One turning vector, and how many ticks it has turned
The counts run from 0 to 881.
[151 103  89  80 135 117 135  92 116 172 127 135 110 154 114 140  96 124
 143 147 114 132 156 110 122 126 128  83 126 202 132 130 150 163 157 177
 115 148 161  99 144 113 131 130  78  83 147 125 139 170 108 142 152 140
 109 134 131 115] => 718
[149 149 104  93 151 120 148 133 129 175 145 172  96 141 147 152 112  97
 145 167 122 140 152  98 131 125 125 105 105 171  75 130 147 166 115 159
 125 135 110 126 150  80 140 106  83  74  97 135 154 151  63 128 149 139
 125 113 124 133] => 391
[151  82 119 110 168 132 150 129 128 184 141 130 127 176 138 152 109  95
 135 141 106 121 157 153 129 112 118  95 139 160  74 174 163 148 159 153
 113 157 165 102 128  97 143 107 113  79 131 138 169 157 114 157 175 154
 104 122 151 106] => 234
[183 117 109  96 113 114 127 109 102 182 117 158 107 160 151 154 109 128
 158 150 106 144 141 113 134 131 107 110 153 189 143 144 137 191 171 167
 104 151 133 101 155  95 143 136 113  88 126 135 169 151  85 155 148 127
 110 115 127 106] => 541
[135 129 102  89 125 105 136 148 116 158 129 150 111 142 137 136 110  82
 161 159  93 150 173 115 164 133 102 158 130 199  87 134 117 150 121 165
 132 134 114 123 146  97 141 103  89  64 107 132 135 149  83 168 152 120
 147  96 154 128] => 479
[166 104 113 101 128 119 119 137 138 162 100 130 128 140 145 145 152  95
 133 153 101 135 165 136 161 130 107 148 141 148 100 165 123 152 150 161
  93 156 139 135 148 103 172 115 111  73 164 153 181 137 107 177 150 182
 109 106 159 116] => 19
[198 165 136  91 151 134 124 129 109 138 139 153 117 151 138 152 129 100
 133 150  87 158 172 140 129 144 103 131 172 161 111 142 117 166 150 147
 138 125 121 112 156 107 118 114 111  91 127 125 174 139  68 192 124 145
  92 101 104 106] => 291
[157 132 102  99 132 140 109 127 158 143 113 138 127 140 131 115 139  89
 140 144 112 135 172 138 170 141 104 178 124 172  93 140 107 170 123 149
 111 130 128 143 131  95 147 109  75  49 139 140 135 133  81 165 162 176
 118 120 157 104] => 659
[146 159 118 113 170 139 154 142 130 148 130 141 114 155 107 123 105 111
 116 146  98 152 159 127 137 111 113 139 148 168  63 123 126 163 113 157
 142 144 117 107 116  96 130  84  67  73 118 102 137 138  62 142 125 128
  90 118 135 107] => 280
[162 156 114  71 161 120 117 137 150 152 140 151 131 139 142 145 154 101
 137 144 114 142 165 116 146 164 121 132 117 174  68 139 135 174 136 177
 136 126 146 133 158 105 147  99  92  91 148 143 136 158  82 182 137 195
 103 117 121 136] => 406
[171 123 126  87 142 133 108 105 125 145 109 147 133 153 115 119 127 118
 128 123  92 156 148 121 132 125 116 131 175 154 105 152 103 188 189 173
 115 137 169 119 124 109 172 114  88  88 152 139 186 148 107 154 120 167
 102 122 131 121] => 40
[165 134 100  93 135 118 159 118 124 195 143 146  87 144 156 156 104 122
 145 184 124 114 152 107 144 129 116 105  93 170  96 131 158 154 114 166
 105 159 114 122 139  96 112 106  94  85 115 126 158 137  77 154 157 142
  98 107 127 114] => 556
[166 163 116 102 128 128 157 129 104 159 119 123  99 139 131 117 107 116
 127 165  84 121 167 139 148 125 112 162 142 169 115 141 115 157 131 160
 118 145 124 116 166 111 107 107  85  82 129 113 195 127  83 172 128 148
  82  98 123 101] => 672
[158 152 110  72 153 108 126 160 108 159 125 155 113 175 116 129 126 110
 136 151  79 161 161 118 153 148 121 140 132 163  90 144 121 171 137 164
 140 123 128 118 134 112 140  97  69  82 102 137 148 148 109 173 134 152
 162 108 137 126] => 639
[125 116  98 109 167 139 146 111 148 157 125 140 126 148 114 156  95  99
 132 133  92 117 167 138 147  96  96 130 160 170  83 137 111 153 130 158
 138 169 130 111 111 114 123  99  89  66 138 110 129 151  82 146 151 147
  69 110 158 120] => 119
[152 112 131  84 145 117 137 117  98 164 119 152 102 151 123 137 106  91
 141 170  76 146 150 110 139 110 113 124 163 142  98 156 123 161 163 158
 100 125 138 128 137 100 152 108  86  71  84 142 207 144  99 141 128 130
 144  98 133 126] => 618
[164 125 126 103 156 117  96 114 128 127 130 132 120 151 113 139 138  95
 156 127 119 148 183 129 139 166 107 122 117 199 101 145 128 159 159 165
 139 151 176 142 144  85 153 122  90  77 160 124 147 146  86 175 145 134
  87 128 121  97] => 151
[181 130  88  91 126 128 134 130 146 164 118 152 106 131 155 163 135 108
 124 159 101 134 174 140 138 127 110 128 147 167 125 135 113 154 125 151
 115 159  95 130 168 111 126 118 101  77 150 142 141 152  70 180 149 190
 100 109 142 135] => 340
[118  92 103 102 139 133 124 115 118 145 122 158 114 141 117 135 103  75
 152 131  99 128 165 120 136 110 103 123 160 204  87 151 116 156 165 154
 131 146 146 122 138  87 153 124  83  62 110 131 132 169  86 126 158 115
 115 128 148 117] => 299
[153 122 103 106 132 137 144 121 106 167 120 132 126 160 105 105  94 122
 129 139  89 146 155 124 126 112 125 129 166 196  97 135 113 160 156 178
 120 152 144 117 112 111 142 115  52  66 129  90 136 158  85 130 123 113
  89 152 151 109] => 282
[157 116 103  85 126 131 114 130 146 179 120 146 147 173 140 119 136 117
 147 125 108 139 150 122 159 143 114 141 126 177  92 148 132 192 147 179
 115 142 161 115 121 104 149 112  78  79 148 135 107 151 101 172 155 170
 119 140 156 113] => 245
[148 127  97 109 141 146 143 121 128 162 113 123 118 141  94  97 100 118
 120 162 122 153 163 130 122 126 133 139 116 198  96 118 133 148 123 173
 103 130 143 121 130  98 137 116  50  49 146 102 143 139  76 137 146 134
 108 154 144 105] => 100
[166 108  97 108 184 137 128 107 138 150 137 157 107 168 105 161 118 109
 131 152 107 131 165 144 113 118 112  78 140 167 100 144 132 153 165 129
 128 164 128 123 118 104 128 126  72  69 117 137 128 164  69 141 157 155
 100 142 125 117] => 140
[156 113 101 102 165 135 119 105 137 144 144 132 125 147 104 136 111 101
 139 140 130 148 177 135 115 155 124 102 115 208  98 131 148 147 146 162
 132 144 172 120 142  98 127 125  79  64 166 115 121 157  84 162 160 137
  90 139 129  99] => 879
[140 131 124  93 161 140 141  89 143 164 135 146 125 155 129 121 109 109
 137 120 100 102 149 112 150 112 113 126 144 149  68 138 120 187 162 172
 121 150 177 109 120 107 136  91  83  93 140 120 168 138  93 140 121 178
  57 112 124 103] => 604
[193 130 122  91 146 123 133 142 129 188 116 141 142 156 120 145 110 124
 109 170  83 183 159 134 141 127 106 144 171 152 114 138 115 156 134 171
 109 139 101 113 107 137 137 111  95  68 153 117 149 140  93 185 126 159
 113 121 150 128] => 269
[162 126 116  96 155 137 114 106 113 147 118 133 126 180 113 107 118 124
 151 116  92 130 160 126 153 147 102 137 141 183 108 137 118 186 178 162
 123 149 173 120 113 110 143 112  71  78 127 111 145 144  98 156 134 123
  88 138 134  80] => 857
[165 138 103  80 159 110 136 142 124 170 108 138 110 176 113 139 114 116
 130 167  76 140 165 142 168 117 106 134 140 141 101 144 125 157 130 148
 111 133 127 101 129 134 121 101  87  72 110 139 170 132 123 171 163 185
 141  95 149 121] => 92
[158 116  97  99 146 128 155 162 142 193 121 145 127 172 148 153 115 124
 128 159 103 140 146 125 156 106 115 129 128 144  81 144 146 169 109 165
 107 155  99 113 115 104 145  99  91  76 120 145 134 138  98 162 168 172
 135 113 168 128] => 412
[195 137 123  90 156 120 133 102 143 186 138 150 122 170 140 175  97 132
 147 157 108 131 135 109 145 123  93 106 143 162 118 120 143 181 135 162
 115 158 117 100 109 111 117 111  97  95 131 131 138 138  75 162 145 140
  79 115 114 112] => 539
[154 123 109 109 164 130 133 116 114 144 107 132  99 187 103 122 105 117
 148 124  83 102 163 144 157 107  90 125 134 161  92 143 109 179 165 140
 117 169 157 123 107 103 137 102  73  74 112 122 167 135 103 148 150 131
  88 117 130  80] => 692
[171 100 122 114 155 124 135 139  92 151 113 141 112 176 105 145 140 116
 128 151  91 156 149 134 121 123 113  98 157 156  85 166 125 151 182 154
 116 156 149 128 135  90 183 124  83  73 119 128 175 164 105 145 136 128
 125 138 146 119] => 779
[132 153 118  86 164 146 160 126 128 170 137 149 106 144 129 128  95 100
 127 146  88 114 158 115 148  95 113 144 153 152  67 134 124 169 119 166
 119 129 129 107 144 102 126  79  82  81 103 122 191 131  82 138 129 154
  86  86 123 119] => 440
[156  95 103 115 147 151 138 101 133 164 124 133 143 155 107 125  91 118
 127 120 102 130 159 132 124 106 120 121 169 197  97 142 122 163 173 168
 117 157 161 103 112 108 131 117  75  72 141 104 129 156  81 139 145 134
  64 137 146 110] => 283
[197 124 125 108 159 146 131 130 165 175 124 136 153 155 117 151 116 113
 113 164 105 178 163 152 130 128 110 145 158 148  95 133 123 151 126 156
 106 144 113 110  97 116 134 111  95  62 162 121 138 142  77 176 146 172
  96 127 143 116] => 268
[160 149 109  68 117 116 125 135 116 164 108 136 126 135 133 113 115 108
 145 150  87 151 165 115 158 133 116 171 153 177 116 139 111 188 148 186
 123 115 136  90 162 112 130 105  92  86 131 138 171 130 104 174 141 157
 133  91 137 111] => 656
[145 132 131  76 161  97 113 123 118 158 128 164 116 150 114 160 115 106
 146 133 103 165 145  91 140 124  97 101 155 171  95 127 129 183 163 189
 134 129 153 108 138  86 167 108  99  89 121 153 175 151  92 136 137 140
 149  94 128 135] => 386
